In the rows, 128 means zero.
which system made each run:
U, seq 1 (9 x 20):
[[124 149 154  73 112 156 182 157 109 146  88 111 107 118 130 180 112 155
   85 145]
 [141 130 149 128 135 102 135 186  82 142 109 140 154  76 156 109 187 163
  104 159]
 [159  98 112 166 117 126 115 132  94 159 139 100 204 156 108  89 173 118
  140 122]
 [150 131 149  84 132 164 149  85 139 155  97 129 164 186 113 135 132  68
  145  99]
 [ 97 161 195  98 171 136 117 136 143 119  87 187 106 130 151 110 140  93
  130 125]
 [ 99 145 121 188 142 110  73 163 146 128 121 148 100 142 116  53 119 150
  128 136]
 [160 120  54 134 106 123 114  96 186 157 132 117 103 168 108 101 100 152
  107 107]
 [136 115 114  71 128 123 134  72 174 114 158 157  95 111 156 167 148 122
   82  99]
 [ 54 104 158 150 140 118  98 127 105  97 183 134 105  95 120 164 153 130
  100 131]]
J, seq 2 (9 x 20):
[[185 116 115 136 152 133  81 145 118 196 139 142 110 119 164  91 146 173
  141 147]
 [179 103 126 170 107 161  98 142 108 102 182  94 136 158 173  90 125 137
  140 111]
 [111  85 156 107 105 176 121 120 103 103 152  93 129 184 120 151 137 112
   73  96]
 [ 83 116 181  93 153 132 103 150  87 157 115 146 115 104 110 147 164 118
   62 123]
 [122 148 132 168 142  99 105 180  71 167 131 124 144  56 110 100 129 135
  113 146]
 [180 108  71 157  95 119 139 130  94 163 150  77 182 121 102 120 125 140
  133 127]
 [171  57 106  92 133 142 110  83 120 149 154 123 162 162 133 149 182 125
  141 115]
 [100  82 169 132 174 147  59 123 106 118 149 156 117 156 134 123 163 116
  164 132]
 [ 89 136 159 176 130 162  86 170  96 154 125 105 105 166  92  94  94 135
  121 142]]
C, seq 3 (9 x 20):
[[124  65 106  64 127 135 137 131  99 132  96 109 121 145  91 192 125 160
  123 150]
 [ 96 130 155 131 156 140 137 133 105 158 120 141 123 121 124 177 144 160
  200 191]
 [149 166 142 184 119 153 155 141 111 120 149 100 155 130 149 119  90 117
  207 148]
 [181 140 144 111  88 172 176 144 126  97 108  94 156 174 173 108 120 118
  116 108]
 [ 97 144 186  95 119 131 168 147 143  92  90 150 131 139 159 127 179 130
   76 130]
 [ 55 170 131 167 114  77 162 132 141  96 128 138 143  82  92 135 142 119
   98 135]
 [139 136  61 126  96  94 167  95 140 141 128 102 160  95  76 156 102 113
  116 115]
 [160  92 100  48 149 124 146  93 138 141  95 147 130 130 121 184 128 124
  163 131]
 [ 94 111 145 116 170 131 116 132 127  89 100 158 110 148 124 152 114 128
  215 167]]
L, seq 4 (9 x 20):
[[106 152 122 143 133 101 152 110 179  57 108 163 135 138 139 113 117 105
  196 134]
 [ 71 140 130 137 120 108 155  88 185  58 122 151 134 160 113 138 137  95
  152 118]
 [ 49 147 142 119 112 116 168 100 165  75 119 135 116 134  91 173 119 102
  105 119]
 [ 69 130 119 109 115 111 156 125 130  66 125 125 101  87  96 192  86 118
  104 126]
 [106  88  93 106 120 109 140 129 116  52 139 114 106  95 120 192  93 141
  141 137]
 [113  75 116 109 122 132 143 115 110  67 158 116 123 129 142 202 136 155
  171 153]
 [103 112 167 130 124 161 160 125  98  90 154 110 136 135 157 192 145 143
  179 164]
 [111 152 178 145 114 159 175 161  96  79 126 107 143 128 162 155 118 129
  173 159]
 [135 160 146 137 106 127 186 165 125  55  94 123 148 128 166 120 113 132
  167 147]]
X, seq 5 (9 x 20):
[[130 143 120 101 129 126 159 137 148 189  93 140 106 130 137 153 155 200
  139 184]
 [177 166 133 151 138 122 125 103 140 165 187 147 135  71 189 112 151 122
  142 121]
 [156 109 124 158 116 152  93 121  99 104 178  90 148 141 122  99  91  76
  123  78]
 [105  82 142  82 119 161 134 140 104 118  78 105 133 194  82 152 121 123
   97 122]
 [ 87 154 170 100 142 113 155 152 131 151  84 162 115 107 141 146 186 163
  101 170]
 [137 187 112 193 116  95 133 142 139 150 164 131 126  63 144  91 126 144
  120 137]
 [187 107  64 138 106 127 113 103 133 144 151  94 147 143 102 101  89 103
  126  84]
 [133  54 130  63 154 138 101 106 114 122 101 144 141 174 113 148 163 108
  128 110]
 [ 55 128 191 144 160 132 101 154 112 125 127 159 101 125 133 139 170 152
  126 166]]
C, seq 6 (9 x 20):
[[167 119  91 165  99  93 155 144 105 135 138 102 200 111 132 104 179 153
  147 144]
 [154 114 134 117 126 130 152  78 144 145 135 139 199 166 141 125 200  94
  154 112]
 [ 94 150 172 113 156 129 127 106 146 118  91 166 156 153 107 105 138  50
  144 101]
 [104 160 108 134 131 103 121 158 153 122  59 140 114 137  80  77  77 111
  111 119]
 [146 139  61 116 110  98 139 129 187 146  99 139  90 133 124 107 114 186
  105 141]
 [128 120  96 118 133 118 122  71 191 112 175 157  80 126 164 160 139 157
  149 134]
 [ 96 103 135 135 132 157  96  88 131  84 191 118  89 145 123 173  86 102
  147 107]
 [113 105 154 115 123 180 111 157  77 141 130  85  95 151 100 162  72 128
   99 126]
 [139 144 160 118 132 151 134 184  77 179 116 113 108  92 149 147 128 179
  114 171]]
X, seq 7 (9 x 20):
[[196 105  71  84 155 102 117 125 136 152  85 152 135 109 125 115 113 132
  175 132]
 [155  72 133 132 160 133  77 127 114 109 159 151 134 143 172 116 174 148
  183 144]
 [ 90 126 167 176 120 183 111 115 125 135 185 102 109 182 134 147 124 142
  153 143]
 [119 183 172 101 114 184 166 111 143 159 115 115 100 147 130 159  84 101
  102 116]
 [158 159 152  81 120 118 161 165 116  97  91 141 129  76 168 114 115 101
   77 104]
 [133 102  96 155  92  85 140 175  96  69 130 103 163  98 127 111 153 156
   95 133]
 [106 104  81 154 102 101 153  94 137 159 140 102 176 148  67 156 168 147
  143 149]
 [112 148 139 119 171 114 119  75 153 185 116 174 149 125  96 134 153  80
  175 129]
 [128 144 153 145 171 132  71 152 132 122 109 168 102 129 140  65  97 102
  162 121]]
U, seq 8 (9 x 20):
[[154 127  87 164 124  87 100  99 131 174 175 129 162  90 110  91 163 113
   90  97]
 [131  79 122  89 136 150  95  85 113 131 149 117 135 148  90 154 115  74
  102  77]
 [ 79 105 173  77 170 159 107 128 117 125 104 156  80 148 121 179 122 132
  141 149]
 [105 155 152 169 148 136 105 160 128 174 137 139  89 118 145 116 137 187
  155 184]
 [188 154 100 166  98 146 126 128 130 187 168  91 126 126 147  91 111 151
  101 116]
 [177 104 131  76  98 158 142 115 122 113 141 109 135 142 158 137 135 108
   55  75]
 [ 70  90 179 103 130 132 128 144 110  84 108 140 140 154 128 146 189 130
   88 132]
 [ 64 142 145 172 133 115 133 138 125 177 103 130 151 154  71 124 166 150
  143 171]
 [162 173 107 127 137 121 135 108 138 228 110 131 140 102  99 110 111 112
  128 124]]
L, seq 9 (9 x 20):
[[109 146  93 162 116  97 147 138 173 141 114 139 113 136 128 117 150 207
  152 183]
 [140 180 114 159 128 124 154  66 173 156 173 135 130 107 136 146 112 107
  189 130]
 [132 132 162 107 151 146 117  93 126  97 132 142 145 137 124 130  96  37
  150  77]
 [ 79  97 157  98 131 128 111 163 121  70  80 140 114 168 108 110 137 120
   80 112]
 [ 77 133 102 141  96 102 149 153 154 117 120 120  93 125 110 140 144 204
   71 158]
 [146 153  83 143 106 115 160  91 144 150 182 107 118  66 132 179 102 148
  134 135]
 [171  99 128  98 148 140 120  96  94 112 158 124 155 103 138 165 105  69
  175  99]
 [111  68 171  97 152 149  98 154  83  90  98 134 150 171 127 129 162 114
  143 133]
 [ 80 137 154 159 112 137 141 175 127 131 108 118 111 160 130 123 161 200
  120 182]]
M, seq 10 (9 x 20):
[[ 91 101 159 140 140 162  85 109 101 170 146 113 138 175  73 129 134  90
  109 106]
 [134 135 142 115 155 150  79 154  85 178 130 122  86  95 106 126  71 112
   96 113]
 [188 115  93 136 114 119 101 177  95 128 147 107 110  82 160  93 106 167
   93 121]
 [175  77  97 142 101 123 118 126 111 132 159 104 173 154 147 106 191 156
  108 118]
 [122  90 160 128 149 157  91  89 111 179 163 129 160 171 113 135 185  99
  138 115]
 [117 136 173 147 168 163  71 135  81 173 152 129 113 113 114 119  89  89
  152 121]
 [171 140 129 149 124 141 110 199  75 139 115  95 125 100 139  83  76 137
  114 129]
 [181 115 117 126  97 126 137 162 112 144 122 107 161 136 158  83 175 158
   64 114]
 [126 115 144 150 123 132 102  86 138 167 183 135 154 149 132 109 205 117
   86 102]]
M, seq 11 (9 x 20):
[[ 98 118 157 156 159 158  95 115 111 120 139 126 127 162  99 137  90  87
  205 132]
 [133 143 162 108 130 167 137 190  87 129  68 108 107 138 123 125  65 127
  132 142]
 [161 157 138 111  98 137 164 172 131 135 113 119 107 106 183 116 141 179
   64 139]
 [132 146 114 162  91 108 156  89 156 131 193 120 157 110 152 136 187 140
   99 119]
 [ 96 112 124 147 138 109 124  75 119 124 160 129 179 119  78 154 146  60
  155 104]
 [ 98 117 146 102 177 115  89 152  96 126  76 159 118 112  84 123  99  84
  149 127]
 [140 140 111 128 140 115 106 188 139 140  78 143  79 122 138  81 100 185
  120 158]
 [182 141  83 144  86 137 156 117 176 150 140 107 123 166 158 102 140 184
  113 134]
 [152 119 132 114 112 158 145  56 155 118 179 121 154 166 151 154 151  85
  130  88]]
J, seq 12 (9 x 20):
[[ 66 155 163 152 128 102 149 127 142 129  89 148 174 154  87 102 181  97
  119 135]
 [104 170 109 161 132  88 125 107 167 176 104 150 152 126  73  81 140  97
  116 114]
 [164 128  60 135 136  86 101  97 178 145 118 150 129 125 106  72 109 111
  128  97]
 [145  82  63 120 130 104  85 102 174  83 141 146  92 150 130 108 106 144
  135 105]
 [ 94  98 108 124 130 139  92 113 163  86 164 136  49 150 134 157 100 168
  117 128]
 [105 152 150 120 130 164 114 137 129 133 160 123  45 106 149 165  73 158
   97 135]
 [162 161 152 103 116 157 153 164  94 128 136 108  94  72 172 155  72 137
  104 132]
 [163 131 138 101 103 133 187 162  81  92 118 101 161  85 168 165 131 137
  124 140]
 [110 122 155 122 114 120 190 125  96 111 127 117 188 114 135 183 184 127
  153 155]]

runs to name:
seq 13 (2 x 20):
[[134 152  86 123 148 100 142  91 186 144 102 163 116 126 111 132 102 130
  202 151]
 [171 122 119 118 161 126  99 109 158  90 138 168 106 129 179 109 110 112
  205 122]]
 -> X
seq 14 (2 x 20):
[[ 82 178 187 142 112 158 168 104 153 108 169 128 102 131 163 168 134 124
  118 133]
 [ 81 179 147 169 100 116 149 183 104 122 124 104 115  84 108 117 100 138
   68 137]]
 -> U
seq 15 (2 x 20):
[[167  54  75  96 123 128 117 123 106 104 152 107 120 127 138 174 127 171
  150 140]
 [103  82 169 125 148 169 114 113  98 132 153 122 135 172 135 173 166 146
  178 160]]
 -> C
seq 16 (2 x 20):
[[118 132 160 113 169 121  91 108  97 204 148 160 131  78 117 138 169 104
  105 121]
 [113 112 130 169 139 137  70 163  74 171 137 104 129 124  78  94 100 120
  122 125]]
 -> L
seq 17 (2 x 20):
[[147 112 152 101 165 182 101 104 126 174 137 137  93 162 144 162 112 135
  193 149]
 [147 171 180 141 136 181 119 140 134 151 160 133  84 134 199 117 115 148
  139 143]]
 -> U
seq 18 (2 x 20):
[[ 96  92  99 138 130 113  83 173 113  93 128 115  70 122 104 123  90 175
   92 136]
 [156  98  72 136 100 138 125 109 152 128 179  99  90 143 150 154 116 197
  128 139]]
 -> L
seq 19 (2 x 20):
[[ 78 173 136 181 120 108 142 155 125  95 105 120 139 120  80 100  81  89
  152 128]
 [137 148  73 104  98 108 173 115 166 168  77 115 136 144  78 127 109 142
   99 128]]
 -> J
seq 20 (2 x 20):
[[131 136 156 123 159 128 112 107  98 169 183 147 119  49 158 175 152 121
  134 136]
 [155  97 124 150 143 119  96 147  60  98 159 111 165  87 124 121 106  88
  162 110]]
 -> C
seq 21 (2 x 20):
[[170 115 115 133 144 133 111 157  85 199 133 118 124  96 141 137 136 183
  158 174]
 [181 124 142 157 141 141 116 130 108 134 171 133 157 121 192 105 166 135
  194 144]]
 -> C
seq 22 (2 x 20):
[[153 155 146  97 126 126 172 156  77 180  91 112 170  76 116 147 129 111
  108 134]
 [173 114 113 124 131  94 157 142  96 137 105 134 203  95 137 116 183 128
  168 148]]
 -> J
seq 23 (2 x 20):
[[130  81 133 109 106 168 136  87 144  80 147 108 145 209 138 152 145 115
  135 106]
 [ 62 123 196  96 162 149 103 122 131 124 111 164  97 152 119 148 158 111
   96 127]]
 -> J
seq 24 (2 x 20):
[[110 148 117 141 115 149 121 125 111 166 159  90  84 104  88 163  49 128
  104 125]
 [201 118 110  61 134 144 136 141 103 168 113 120 111  87 155 154  97 144
  115 124]]
 -> J
seq 25 (2 x 20):
[[179 139 103 121 140 110 111 137  97 136 158 127 115  34 152 137  79 113
  139 115]
 [177  45  96 106 128 127  99 153  84  84 136 113 149 129 150 126 144 148
  139 123]]
 -> C
seq 26 (2 x 20):
[[135 151 103 156 137 106 108  76 195 134 135 162 138 154 120  77 132  91
  157  99]
 [122 125 122 129 132 146 105 114 162  83 109 134 111 189 111  92  72  78
  148  90]]
 -> M
seq 27 (2 x 20):
[[ 90 127 100 145 114  96 115 179 110 107 124 114  82  78  97 129  90 169
   71 140]
 [162  93  48 108 101  90 145 125 135 151 122 110 137 110 107 143 147 184
   97 137]]
 -> M
seq 28 (2 x 20):
[[ 97 108 124 151 116 124  78 154 121 134 148 116  91 138 109  97 134 157
   38 109]
 [135 122 108 139 117 118  93 136 107 157 182 109 101  76 118 129 118 141
   45 101]]
 -> J
seq 29 (2 x 20):
[[144 163 183 113 117 167 185 139 104 183 113 114 157 134 159 154 169 143
  124 156]
 [151 188 167 159 106 130 160 143 112 153 140 119 181  97 160  87 157  90
   99 107]]
 -> X
seq 30 (2 x 20):
[[142 128 131 137 158 101  91 134 151  98 103 176 146 139 147  50 147  90
  157 107]
 [103 101 110 165 116 136  89 141 163  85 129 127  98 205 125  81 125 167
  130 132]]
 -> X
